In the data rows, 128 means zero.
What is the hidden score of each row? Scores go from 0 to 20, and 10 is about the middle. The score is a weighted sum of the row's numbers plus the product of two more (or one squared), each taken from its middle value.
[150, 118, 104, 140, 120, 131, 143, 111, 137, 156, 165, 112, 125, 102, 127, 157, 134, 123, 047, 126, 149, 132, 161, 121, 122, 110]: 9
[102, 053, 165, 178, 051, 123, 116, 108, 133, 105, 191, 130, 138, 074, 211, 074, 145, 109, 133, 148, 098, 117, 139, 166, 135, 135]: 11
[141, 112, 117, 161, 127, 138, 139, 123, 126, 128, 135, 137, 128, 147, 132, 136, 133, 109, 125, 148, 120, 098, 122, 116, 136, 128]: 12
[114, 138, 118, 137, 127, 139, 140, 123, 110, 127, 135, 137, 128, 114, 131, 137, 132, 126, 125, 147, 119, 148, 123, 117, 136, 128]: 8
[112, 144, 133, 130, 144, 129, 116, 128, 088, 137, 117, 147, 127, 133, 130, 136, 111, 119, 135, 122, 126, 148, 122, 118, 147, 140]: 7
[165, 111, 117, 133, 127, 140, 139, 122, 127, 128, 133, 137, 158, 146, 119, 136, 132, 123, 112, 148, 120, 098, 123, 116, 117, 129]: 10
[114, 142, 144, 122, 142, 140, 117, 111, 153, 132, 125, 143, 077, 147, 120, 135, 131, 122, 130, 128, 128, 135, 139, 144, 115, 112]: 12
[160, 134, 153, 139, 147, 148, 124, 130, 125, 130, 139, 097, 126, 131, 133, 135, 131, 128, 122, 103, 123, 143, 142, 127, 101, 078]: 10
[075, 111, 133, 114, 070, 117, 088, 114, 122, 152, 138, 160, 117, 114, 134, 132, 143, 146, 168, 104, 134, 145, 104, 126, 160, 177]: 10
[134, 071, 081, 114, 134, 085, 130, 126, 148, 114, 081, 127, 152, 142, 115, 156, 132, 186, 111, 130, 136, 149, 160, 157, 102, 124]: 10
[121, 136, 145, 149, 146, 149, 123, 130, 127, 130, 139, 096, 122, 129, 133, 134, 131, 128, 121, 102, 124, 144, 142, 126, 106, 119]: 9
[121, 142, 103, 081, 120, 127, 144, 112, 136, 150, 165, 113, 125, 107, 128, 135, 134, 107, 126, 126, 130, 139, 123, 139, 158, 133]: 14
[129, 080, 114, 126, 140, 129, 132, 124, 135, 092, 107, 151, 123, 113, 133, 145, 139, 136, 135, 131, 141, 047, 129, 152, 152, 172]: 17
[113, 073, 081, 114, 135, 084, 130, 126, 148, 114, 105, 126, 152, 142, 115, 154, 113, 188, 131, 129, 138, 151, 159, 156, 102, 125]: 9
[122, 134, 146, 148, 115, 148, 124, 124, 126, 130, 140, 137, 121, 131, 132, 134, 131, 118, 131, 110, 122, 143, 141, 128, 105, 119]: 10
[146, 138, 103, 125, 145, 124, 141, 138, 135, 098, 095, 069, 145, 137, 143, 127, 128, 131, 114, 148, 130, 167, 123, 139, 117, 110]: 6
[113, 130, 141, 136, 137, 141, 097, 127, 110, 135, 143, 131, 126, 128, 135, 130, 125, 126, 146, 149, 112, 135, 116, 121, 137, 125]: 7
[111, 144, 147, 130, 144, 150, 115, 128, 112, 126, 128, 137, 125, 134, 129, 125, 126, 130, 135, 123, 124, 076, 140, 145, 118, 139]: 12
[168, 130, 161, 132, 136, 140, 097, 118, 137, 108, 142, 129, 123, 132, 134, 131, 126, 142, 115, 148, 131, 130, 139, 102, 115, 068]: 9
[114, 145, 135, 132, 144, 095, 146, 139, 138, 109, 118, 125, 138, 116, 121, 131, 126, 141, 130, 121, 143, 130, 123, 120, 119, 147]: 10
[082, 139, 114, 125, 111, 128, 060, 125, 130, 134, 109, 133, 146, 114, 141, 111, 132, 126, 139, 157, 121, 148, 155, 126, 172, 133]: 10
[132, 134, 139, 145, 084, 096, 107, 141, 062, 130, 136, 124, 125, 114, 139, 127, 116, 125, 142, 154, 133, 139, 129, 123, 166, 150]: 9
[141, 157, 131, 162, 103, 129, 114, 124, 085, 130, 168, 123, 117, 117, 139, 135, 118, 127, 148, 123, 120, 135, 107, 112, 138, 127]: 10
[130, 080, 114, 126, 140, 058, 132, 125, 135, 092, 108, 147, 113, 114, 132, 148, 139, 137, 136, 130, 108, 147, 130, 153, 153, 172]: 12
[124, 120, 137, 139, 148, 123, 139, 135, 134, 135, 117, 144, 128, 129, 119, 146, 129, 138, 116, 130, 125, 129, 121, 117, 106, 141]: 9
[122, 143, 103, 080, 119, 126, 145, 112, 136, 150, 151, 113, 124, 107, 128, 135, 135, 107, 126, 126, 133, 139, 124, 140, 159, 147]: 12
[153, 138, 128, 137, 159, 147, 144, 128, 129, 098, 068, 113, 138, 137, 159, 079, 137, 132, 133, 132, 106, 166, 107, 138, 116, 097]: 7
[132, 146, 129, 136, 104, 088, 132, 127, 130, 149, 157, 152, 127, 150, 127, 130, 117, 111, 129, 122, 093, 135, 117, 117, 150, 130]: 12
[112, 143, 133, 131, 105, 129, 116, 129, 135, 138, 116, 146, 126, 133, 129, 137, 111, 120, 134, 121, 127, 147, 122, 118, 148, 140]: 10
[111, 136, 115, 121, 145, 156, 146, 138, 125, 105, 122, 130, 133, 132, 130, 127, 132, 113, 112, 139, 142, 135, 107, 117, 147, 130]: 7
[124, 120, 137, 140, 146, 123, 138, 135, 134, 135, 118, 148, 126, 131, 116, 144, 130, 137, 116, 131, 125, 130, 120, 116, 105, 139]: 8
[145, 118, 094, 069, 137, 166, 139, 126, 135, 136, 085, 146, 106, 138, 141, 134, 137, 131, 127, 128, 173, 107, 150, 148, 078, 124]: 9
[054, 099, 164, 129, 050, 099, 116, 123, 106, 132, 153, 117, 137, 112, 211, 074, 145, 143, 134, 147, 097, 118, 137, 166, 135, 172]: 7
[133, 147, 129, 136, 104, 089, 133, 111, 131, 145, 127, 151, 126, 132, 129, 131, 118, 133, 131, 122, 110, 149, 117, 119, 149, 141]: 10
[145, 117, 095, 069, 137, 166, 139, 108, 135, 112, 085, 146, 107, 138, 140, 135, 137, 131, 129, 129, 173, 120, 152, 147, 103, 123]: 10
[153, 139, 114, 126, 144, 137, 061, 127, 183, 159, 151, 106, 117, 130, 140, 098, 168, 135, 092, 175, 124, 131, 130, 088, 136, 035]: 8
[146, 117, 095, 069, 138, 166, 139, 128, 136, 135, 085, 145, 106, 138, 143, 134, 138, 131, 129, 129, 173, 107, 151, 148, 077, 122]: 9
[123, 135, 146, 148, 116, 148, 123, 125, 125, 131, 136, 136, 122, 129, 131, 134, 130, 119, 130, 108, 123, 143, 107, 127, 138, 122]: 10
[082, 140, 113, 125, 122, 127, 060, 125, 130, 135, 148, 134, 146, 131, 166, 098, 140, 092, 138, 175, 108, 131, 138, 114, 156, 134]: 7
[132, 134, 144, 146, 085, 096, 106, 150, 062, 157, 168, 124, 124, 115, 140, 120, 116, 121, 142, 153, 124, 133, 169, 123, 123, 106]: 5
[112, 137, 147, 148, 145, 170, 155, 103, 153, 134, 138, 129, 135, 133, 067, 126, 132, 113, 085, 140, 098, 135, 123, 101, 148, 129]: 11
[074, 170, 133, 133, 070, 119, 088, 096, 123, 153, 137, 084, 117, 114, 133, 133, 141, 146, 168, 104, 133, 144, 104, 127, 161, 178]: 12
[150, 118, 145, 079, 120, 131, 153, 112, 135, 157, 166, 113, 125, 102, 119, 168, 134, 124, 169, 126, 135, 133, 039, 120, 122, 111]: 7
[175, 072, 133, 180, 070, 137, 089, 093, 123, 212, 138, 085, 117, 092, 133, 133, 142, 098, 168, 105, 136, 135, 163, 123, 101, 134]: 17
[083, 140, 114, 124, 111, 128, 061, 125, 130, 137, 108, 133, 148, 126, 168, 111, 132, 126, 138, 157, 109, 141, 137, 125, 173, 133]: 9
[112, 145, 133, 130, 106, 129, 116, 129, 135, 138, 116, 146, 126, 133, 129, 136, 113, 121, 135, 122, 127, 149, 122, 117, 148, 140]: 10
[152, 158, 114, 136, 144, 138, 060, 153, 184, 159, 126, 106, 177, 129, 140, 098, 110, 136, 092, 177, 125, 110, 130, 081, 135, 035]: 9
[133, 134, 144, 146, 086, 096, 106, 150, 061, 131, 169, 124, 124, 115, 140, 121, 116, 122, 142, 154, 124, 133, 125, 122, 166, 130]: 6
[132, 125, 142, 130, 159, 153, 161, 138, 127, 131, 128, 133, 142, 147, 065, 143, 151, 058, 136, 107, 104, 122, 151, 112, 120, 111]: 15
[102, 147, 063, 074, 122, 120, 158, 159, 105, 131, 110, 124, 142, 156, 151, 032, 181, 131, 142, 103, 204, 085, 100, 170, 131, 140]: 14
[112, 142, 144, 123, 141, 141, 160, 145, 109, 131, 126, 144, 109, 147, 119, 136, 132, 122, 128, 127, 126, 080, 139, 142, 114, 112]: 10
[122, 131, 103, 080, 119, 125, 144, 111, 135, 147, 123, 127, 125, 107, 131, 136, 135, 133, 126, 126, 131, 142, 125, 139, 159, 147]: 11
[128, 163, 149, 147, 140, 132, 189, 111, 111, 172, 128, 135, 132, 132, 130, 126, 117, 130, 104, 117, 125, 076, 053, 122, 120, 140]: 9
[132, 125, 113, 093, 133, 129, 139, 142, 147, 130, 116, 132, 125, 150, 118, 136, 128, 129, 132, 114, 145, 137, 127, 145, 119, 111]: 14
[101, 134, 063, 074, 123, 135, 158, 144, 106, 132, 111, 123, 156, 158, 151, 033, 181, 131, 109, 103, 203, 086, 136, 169, 131, 140]: 16
[122, 133, 103, 081, 119, 126, 145, 111, 136, 150, 147, 127, 125, 107, 128, 135, 135, 107, 126, 126, 130, 142, 123, 140, 158, 147]: 13
[082, 140, 114, 126, 112, 128, 060, 125, 130, 135, 110, 132, 146, 127, 149, 110, 132, 126, 139, 159, 109, 140, 156, 124, 173, 134]: 10
[153, 138, 136, 138, 161, 148, 144, 128, 130, 098, 165, 102, 146, 155, 053, 080, 128, 131, 131, 132, 106, 167, 126, 100, 116, 097]: 6
[074, 170, 133, 134, 070, 118, 088, 095, 123, 153, 139, 086, 117, 114, 134, 134, 140, 146, 167, 104, 135, 145, 103, 127, 160, 178]: 12
[151, 073, 080, 114, 143, 085, 157, 161, 124, 115, 082, 151, 100, 141, 115, 155, 109, 187, 112, 129, 136, 145, 159, 157, 089, 124]: 6
[074, 168, 134, 115, 070, 119, 088, 115, 123, 152, 138, 086, 118, 114, 134, 132, 143, 144, 168, 105, 133, 144, 104, 128, 161, 176]: 11
[132, 148, 129, 137, 159, 088, 133, 143, 137, 153, 158, 082, 120, 150, 127, 130, 118, 128, 115, 108, 126, 130, 118, 084, 150, 129]: 14
[130, 081, 113, 126, 140, 128, 132, 125, 136, 093, 109, 150, 038, 113, 132, 144, 140, 136, 136, 131, 142, 120, 130, 152, 154, 172]: 13
[112, 136, 114, 122, 146, 127, 154, 136, 139, 107, 122, 125, 143, 132, 129, 131, 114, 127, 116, 128, 125, 149, 107, 117, 147, 140]: 8
[113, 150, 141, 143, 169, 154, 139, 126, 090, 109, 119, 113, 136, 117, 120, 126, 148, 122, 130, 123, 126, 122, 126, 117, 112, 148]: 14
[102, 053, 165, 178, 142, 166, 116, 108, 149, 164, 191, 014, 121, 074, 211, 074, 100, 129, 110, 147, 098, 117, 140, 168, 137, 083]: 4
[110, 158, 147, 130, 144, 133, 116, 128, 111, 126, 127, 135, 126, 133, 129, 125, 125, 129, 148, 123, 126, 076, 128, 146, 119, 140]: 11
[180, 144, 133, 131, 146, 133, 115, 128, 137, 085, 135, 145, 136, 132, 119, 134, 132, 132, 103, 122, 127, 148, 095, 118, 147, 067]: 17
[140, 139, 133, 144, 104, 129, 115, 139, 085, 132, 142, 137, 118, 116, 119, 136, 125, 129, 148, 123, 126, 135, 128, 111, 137, 151]: 14
[163, 072, 149, 114, 069, 085, 143, 161, 135, 128, 114, 151, 101, 143, 068, 155, 095, 187, 112, 131, 137, 144, 163, 154, 090, 125]: 7
[149, 118, 145, 081, 120, 131, 144, 112, 137, 158, 165, 114, 125, 101, 128, 157, 135, 124, 047, 126, 149, 132, 160, 120, 121, 112]: 13
[165, 112, 116, 132, 127, 155, 139, 123, 137, 127, 134, 169, 127, 147, 107, 136, 132, 122, 131, 148, 121, 098, 105, 100, 118, 129]: 13
[167, 130, 162, 147, 136, 140, 096, 118, 151, 107, 141, 133, 121, 132, 118, 152, 124, 142, 147, 149, 105, 131, 107, 084, 114, 068]: 11
[111, 144, 133, 131, 145, 130, 116, 129, 136, 085, 136, 145, 127, 132, 130, 133, 111, 101, 135, 120, 126, 148, 122, 118, 148, 139]: 12
[083, 139, 114, 127, 143, 128, 061, 126, 158, 159, 150, 105, 118, 130, 167, 098, 140, 135, 092, 175, 125, 130, 158, 099, 134, 110]: 8
[115, 146, 134, 132, 144, 153, 146, 137, 090, 109, 119, 131, 137, 117, 118, 126, 132, 143, 131, 121, 141, 123, 123, 121, 112, 148]: 13
[150, 151, 182, 145, 133, 153, 098, 123, 091, 151, 128, 113, 135, 136, 109, 126, 149, 122, 087, 121, 125, 122, 107, 118, 112, 138]: 9
[121, 143, 102, 081, 119, 125, 146, 112, 136, 150, 151, 114, 125, 108, 129, 135, 135, 107, 125, 126, 130, 140, 124, 138, 158, 147]: 12
[102, 134, 063, 073, 122, 136, 157, 159, 106, 131, 111, 124, 142, 158, 151, 033, 182, 131, 109, 102, 203, 085, 135, 170, 132, 138]: 15
[133, 135, 144, 143, 085, 095, 107, 151, 062, 157, 168, 124, 124, 114, 140, 130, 115, 141, 125, 153, 124, 132, 169, 123, 123, 096]: 6
[114, 150, 134, 132, 155, 153, 140, 126, 090, 109, 119, 130, 136, 117, 119, 126, 149, 143, 130, 123, 126, 122, 122, 120, 113, 147]: 13
[131, 136, 129, 136, 104, 089, 133, 125, 132, 145, 127, 151, 126, 116, 129, 131, 117, 133, 131, 121, 128, 149, 117, 117, 149, 141]: 9
[112, 137, 147, 122, 146, 155, 146, 138, 125, 106, 081, 129, 133, 133, 130, 126, 132, 114, 113, 140, 141, 135, 107, 118, 149, 128]: 9
[153, 139, 136, 138, 160, 148, 144, 128, 129, 098, 067, 102, 146, 137, 160, 079, 129, 131, 132, 131, 107, 167, 146, 101, 117, 096]: 14
[124, 120, 136, 140, 147, 122, 139, 135, 134, 133, 118, 138, 127, 129, 119, 146, 119, 138, 128, 130, 118, 133, 120, 116, 113, 140]: 9
[113, 150, 149, 122, 142, 152, 161, 145, 109, 131, 118, 144, 109, 147, 118, 136, 133, 123, 147, 128, 100, 080, 121, 143, 114, 112]: 10
[130, 081, 114, 128, 141, 057, 134, 125, 135, 092, 107, 146, 114, 113, 134, 149, 138, 136, 135, 131, 140, 121, 130, 151, 152, 171]: 11
[146, 118, 118, 068, 138, 165, 139, 127, 149, 135, 056, 146, 106, 138, 141, 134, 137, 132, 128, 129, 173, 107, 150, 148, 079, 110]: 10
[102, 146, 063, 074, 122, 121, 157, 159, 226, 165, 158, 123, 191, 186, 137, 033, 134, 093, 110, 104, 105, 087, 148, 069, 131, 139]: 12
[113, 130, 141, 161, 137, 140, 096, 117, 135, 107, 142, 130, 125, 134, 132, 130, 126, 112, 144, 149, 111, 130, 139, 122, 115, 125]: 8
[139, 140, 133, 144, 103, 129, 113, 139, 085, 131, 142, 137, 118, 116, 139, 135, 125, 129, 148, 124, 125, 136, 107, 112, 137, 151]: 11
[151, 073, 080, 114, 143, 085, 156, 161, 135, 129, 082, 152, 101, 142, 104, 155, 093, 188, 111, 131, 137, 145, 162, 154, 090, 124]: 5
[132, 125, 143, 131, 159, 154, 163, 140, 126, 158, 128, 134, 142, 149, 065, 142, 152, 057, 107, 107, 105, 123, 152, 111, 120, 111]: 15
[152, 137, 103, 126, 145, 134, 144, 146, 122, 097, 096, 126, 136, 136, 159, 079, 126, 132, 113, 130, 129, 168, 124, 140, 117, 103]: 7
[074, 110, 133, 113, 070, 118, 088, 114, 123, 153, 139, 159, 116, 113, 115, 133, 144, 144, 168, 104, 134, 145, 122, 127, 160, 178]: 11
[145, 118, 118, 069, 137, 197, 139, 127, 149, 136, 055, 146, 146, 138, 142, 134, 098, 132, 128, 128, 139, 108, 153, 145, 078, 109]: 10
[137, 148, 146, 130, 118, 141, 154, 121, 100, 125, 131, 137, 134, 112, 130, 135, 131, 119, 130, 120, 113, 133, 118, 127, 138, 132]: 10
[132, 147, 129, 135, 103, 088, 134, 128, 131, 148, 147, 152, 127, 151, 128, 130, 117, 112, 129, 123, 093, 135, 119, 117, 150, 139]: 11
[152, 139, 114, 127, 144, 127, 061, 125, 158, 159, 150, 105, 118, 131, 167, 097, 168, 136, 092, 175, 125, 131, 131, 099, 136, 034]: 7
[114, 137, 117, 139, 127, 140, 138, 122, 127, 110, 136, 137, 127, 147, 133, 136, 134, 126, 125, 147, 120, 120, 123, 116, 136, 129]: 10
[151, 073, 081, 114, 135, 084, 131, 103, 148, 114, 081, 127, 152, 143, 115, 154, 133, 186, 112, 130, 136, 150, 159, 157, 101, 125]: 10
[174, 072, 176, 121, 070, 137, 088, 095, 123, 214, 137, 085, 121, 094, 134, 134, 141, 166, 101, 104, 136, 135, 164, 124, 095, 136]: 14
[112, 142, 143, 122, 141, 141, 160, 144, 109, 132, 126, 144, 110, 148, 120, 135, 131, 122, 130, 126, 127, 079, 139, 143, 114, 111]: 10
[123, 120, 137, 138, 147, 122, 139, 135, 133, 134, 118, 146, 135, 129, 117, 143, 129, 137, 116, 131, 124, 123, 119, 117, 106, 140]: 9
[114, 137, 117, 137, 124, 140, 139, 123, 115, 126, 134, 137, 126, 114, 132, 136, 127, 127, 130, 138, 120, 138, 123, 117, 146, 138]: 10
[114, 150, 135, 142, 153, 153, 139, 124, 092, 108, 119, 120, 136, 116, 119, 126, 148, 142, 132, 122, 127, 122, 123, 120, 113, 147]: 15
[112, 137, 114, 122, 146, 149, 134, 134, 137, 107, 123, 125, 142, 133, 130, 131, 132, 112, 112, 139, 142, 134, 106, 118, 147, 129]: 8
[152, 147, 151, 148, 140, 141, 156, 142, 150, 100, 108, 145, 127, 140, 108, 157, 131, 128, 148, 120, 074, 107, 099, 102, 112, 117]: 16
[115, 137, 116, 144, 128, 139, 140, 123, 127, 108, 134, 135, 125, 145, 134, 136, 133, 126, 125, 148, 120, 113, 123, 116, 135, 128]: 11
[110, 125, 147, 131, 143, 089, 119, 128, 131, 127, 128, 123, 138, 133, 129, 135, 125, 130, 135, 124, 126, 122, 140, 146, 120, 140]: 12
[153, 138, 140, 138, 160, 148, 143, 127, 130, 155, 165, 102, 144, 155, 052, 078, 129, 131, 075, 132, 110, 167, 126, 097, 116, 092]: 4
[113, 130, 141, 161, 137, 141, 096, 117, 139, 108, 142, 130, 123, 132, 134, 130, 126, 143, 115, 149, 131, 131, 139, 103, 114, 125]: 12
[112, 136, 114, 120, 147, 155, 146, 137, 126, 108, 122, 130, 134, 133, 129, 128, 131, 112, 112, 139, 141, 135, 107, 117, 148, 129]: 7
[133, 134, 144, 146, 084, 095, 106, 151, 063, 132, 146, 124, 123, 114, 140, 121, 116, 122, 142, 153, 124, 133, 125, 122, 167, 150]: 8
[102, 146, 064, 073, 123, 120, 158, 158, 226, 133, 158, 124, 190, 185, 101, 032, 136, 130, 143, 104, 079, 086, 148, 094, 130, 138]: 14
[128, 053, 174, 165, 142, 166, 117, 107, 149, 164, 190, 094, 121, 000, 212, 073, 099, 128, 110, 148, 098, 116, 139, 166, 135, 056]: 4
[145, 118, 144, 148, 110, 197, 139, 051, 149, 151, 148, 146, 145, 162, 039, 134, 097, 131, 112, 129, 138, 107, 128, 144, 077, 109]: 10
[122, 135, 147, 143, 116, 141, 123, 128, 125, 129, 135, 137, 122, 130, 131, 135, 132, 120, 131, 116, 123, 132, 108, 126, 139, 133]: 9
[153, 137, 102, 125, 160, 136, 144, 128, 122, 097, 097, 126, 137, 137, 160, 079, 136, 131, 114, 132, 120, 167, 124, 140, 118, 104]: 8
[074, 110, 134, 114, 070, 118, 088, 114, 122, 151, 137, 159, 116, 113, 116, 133, 143, 145, 167, 104, 133, 144, 122, 127, 161, 177]: 11
[153, 138, 127, 137, 161, 135, 145, 129, 129, 098, 067, 115, 138, 135, 160, 079, 136, 131, 133, 132, 120, 168, 107, 139, 117, 097]: 7
[150, 135, 124, 108, 137, 138, 140, 139, 138, 115, 121, 143, 118, 117, 121, 143, 131, 120, 116, 120, 124, 144, 120, 135, 129, 127]: 12
[110, 125, 147, 130, 144, 149, 119, 128, 131, 126, 129, 135, 072, 134, 129, 125, 125, 129, 136, 124, 125, 123, 140, 146, 121, 141]: 9
[147, 138, 104, 126, 145, 135, 128, 140, 136, 097, 097, 126, 143, 137, 160, 079, 126, 131, 114, 131, 130, 168, 124, 140, 116, 110]: 9
[147, 135, 124, 108, 138, 136, 144, 125, 138, 115, 121, 143, 138, 118, 120, 143, 120, 125, 124, 119, 126, 143, 120, 136, 130, 125]: 13
[082, 140, 113, 126, 123, 128, 061, 125, 131, 135, 150, 132, 147, 130, 167, 098, 141, 090, 138, 176, 108, 131, 158, 116, 134, 130]: 7
[114, 138, 116, 138, 124, 139, 139, 122, 115, 125, 135, 135, 126, 114, 133, 135, 128, 126, 130, 139, 121, 139, 123, 118, 146, 137]: 10
[113, 130, 140, 137, 124, 141, 097, 128, 126, 134, 141, 129, 126, 127, 129, 131, 125, 128, 145, 139, 110, 136, 121, 121, 147, 126]: 8
[147, 135, 124, 108, 138, 137, 144, 123, 139, 115, 123, 143, 138, 118, 121, 143, 127, 126, 115, 119, 124, 144, 121, 134, 129, 126]: 13
[151, 136, 124, 109, 137, 138, 141, 119, 139, 114, 120, 142, 138, 118, 120, 144, 130, 120, 117, 120, 126, 144, 120, 135, 129, 126]: 14
[163, 073, 163, 113, 070, 085, 143, 161, 133, 129, 114, 151, 100, 142, 069, 155, 095, 188, 112, 130, 165, 145, 163, 126, 090, 108]: 6
[101, 134, 063, 075, 123, 099, 113, 145, 150, 125, 110, 014, 121, 158, 151, 132, 182, 130, 109, 102, 203, 148, 135, 169, 132, 139]: 14
[147, 119, 103, 142, 119, 130, 144, 112, 136, 158, 165, 114, 126, 101, 128, 136, 136, 046, 127, 127, 131, 132, 161, 139, 122, 133]: 13
[082, 139, 114, 124, 111, 127, 060, 126, 129, 134, 140, 133, 147, 126, 167, 111, 141, 090, 139, 174, 110, 140, 136, 115, 156, 133]: 8
[151, 073, 081, 113, 144, 085, 156, 162, 134, 129, 082, 151, 100, 142, 104, 155, 094, 186, 112, 130, 136, 144, 160, 157, 091, 125]: 5
[132, 135, 144, 146, 084, 095, 106, 150, 062, 131, 168, 124, 125, 115, 139, 120, 115, 121, 142, 153, 124, 133, 168, 123, 123, 129]: 6
[113, 146, 134, 132, 144, 153, 147, 138, 091, 109, 118, 130, 137, 115, 119, 127, 132, 142, 131, 122, 143, 123, 122, 119, 111, 148]: 13
[110, 125, 146, 131, 144, 089, 119, 128, 132, 126, 128, 123, 136, 132, 128, 135, 126, 130, 130, 123, 126, 122, 140, 146, 125, 140]: 12
[122, 132, 104, 080, 119, 125, 144, 112, 136, 146, 124, 127, 126, 107, 130, 135, 129, 132, 133, 127, 131, 143, 123, 139, 160, 148]: 10
[133, 124, 113, 095, 133, 128, 139, 144, 146, 132, 116, 133, 125, 148, 118, 135, 129, 128, 132, 106, 127, 150, 128, 146, 120, 118]: 16
[123, 122, 136, 139, 153, 122, 138, 130, 134, 134, 118, 148, 133, 129, 118, 143, 129, 138, 116, 131, 124, 122, 120, 117, 106, 140]: 9
[171, 147, 143, 116, 159, 089, 133, 143, 139, 153, 158, 082, 118, 150, 126, 130, 117, 128, 115, 106, 129, 131, 118, 083, 150, 088]: 11
[150, 149, 123, 154, 136, 121, 142, 141, 139, 116, 121, 126, 140, 117, 120, 145, 078, 121, 128, 117, 125, 144, 107, 135, 129, 126]: 9
[137, 147, 151, 141, 139, 140, 154, 110, 126, 100, 134, 136, 134, 141, 131, 105, 131, 113, 130, 120, 112, 119, 118, 126, 137, 123]: 11
[082, 139, 114, 125, 123, 127, 061, 127, 131, 135, 151, 133, 146, 130, 167, 098, 141, 092, 139, 175, 108, 130, 137, 116, 155, 130]: 8
[151, 073, 081, 113, 144, 084, 156, 103, 123, 115, 081, 127, 158, 142, 115, 154, 132, 187, 112, 131, 137, 145, 160, 158, 090, 124]: 8
[111, 137, 113, 121, 146, 129, 155, 136, 138, 107, 122, 125, 141, 133, 129, 132, 118, 126, 112, 140, 142, 134, 108, 117, 148, 130]: 8
[124, 121, 136, 139, 147, 122, 139, 137, 133, 134, 118, 148, 132, 129, 118, 143, 128, 137, 117, 130, 124, 123, 120, 117, 107, 141]: 9
[110, 124, 146, 131, 143, 089, 120, 128, 131, 126, 128, 124, 134, 133, 129, 136, 125, 129, 129, 123, 112, 135, 142, 145, 126, 140]: 12
[153, 073, 082, 114, 143, 086, 157, 161, 124, 114, 082, 151, 101, 143, 114, 154, 108, 187, 111, 130, 137, 144, 161, 157, 091, 125]: 6
[161, 137, 133, 162, 104, 129, 114, 125, 085, 154, 170, 124, 118, 116, 140, 135, 119, 127, 149, 123, 121, 117, 140, 112, 105, 126]: 15
[114, 145, 135, 132, 144, 094, 146, 139, 138, 109, 118, 125, 139, 116, 120, 131, 124, 142, 131, 120, 121, 148, 123, 120, 119, 148]: 9
[122, 135, 146, 143, 115, 141, 122, 128, 125, 129, 136, 136, 123, 130, 133, 134, 131, 120, 130, 115, 124, 143, 107, 127, 138, 121]: 10
[113, 136, 114, 122, 147, 154, 133, 136, 138, 107, 122, 129, 136, 133, 128, 126, 132, 112, 113, 140, 142, 134, 107, 118, 148, 130]: 8
[110, 125, 147, 131, 144, 150, 139, 128, 110, 126, 128, 136, 126, 133, 129, 125, 125, 130, 137, 123, 125, 076, 141, 146, 119, 140]: 12
[112, 074, 080, 115, 135, 086, 130, 126, 148, 115, 106, 127, 152, 142, 116, 155, 113, 188, 130, 121, 137, 149, 160, 157, 102, 133]: 9
[111, 136, 115, 122, 146, 129, 154, 135, 138, 107, 121, 125, 142, 132, 130, 131, 114, 127, 115, 140, 144, 134, 107, 118, 147, 130]: 7
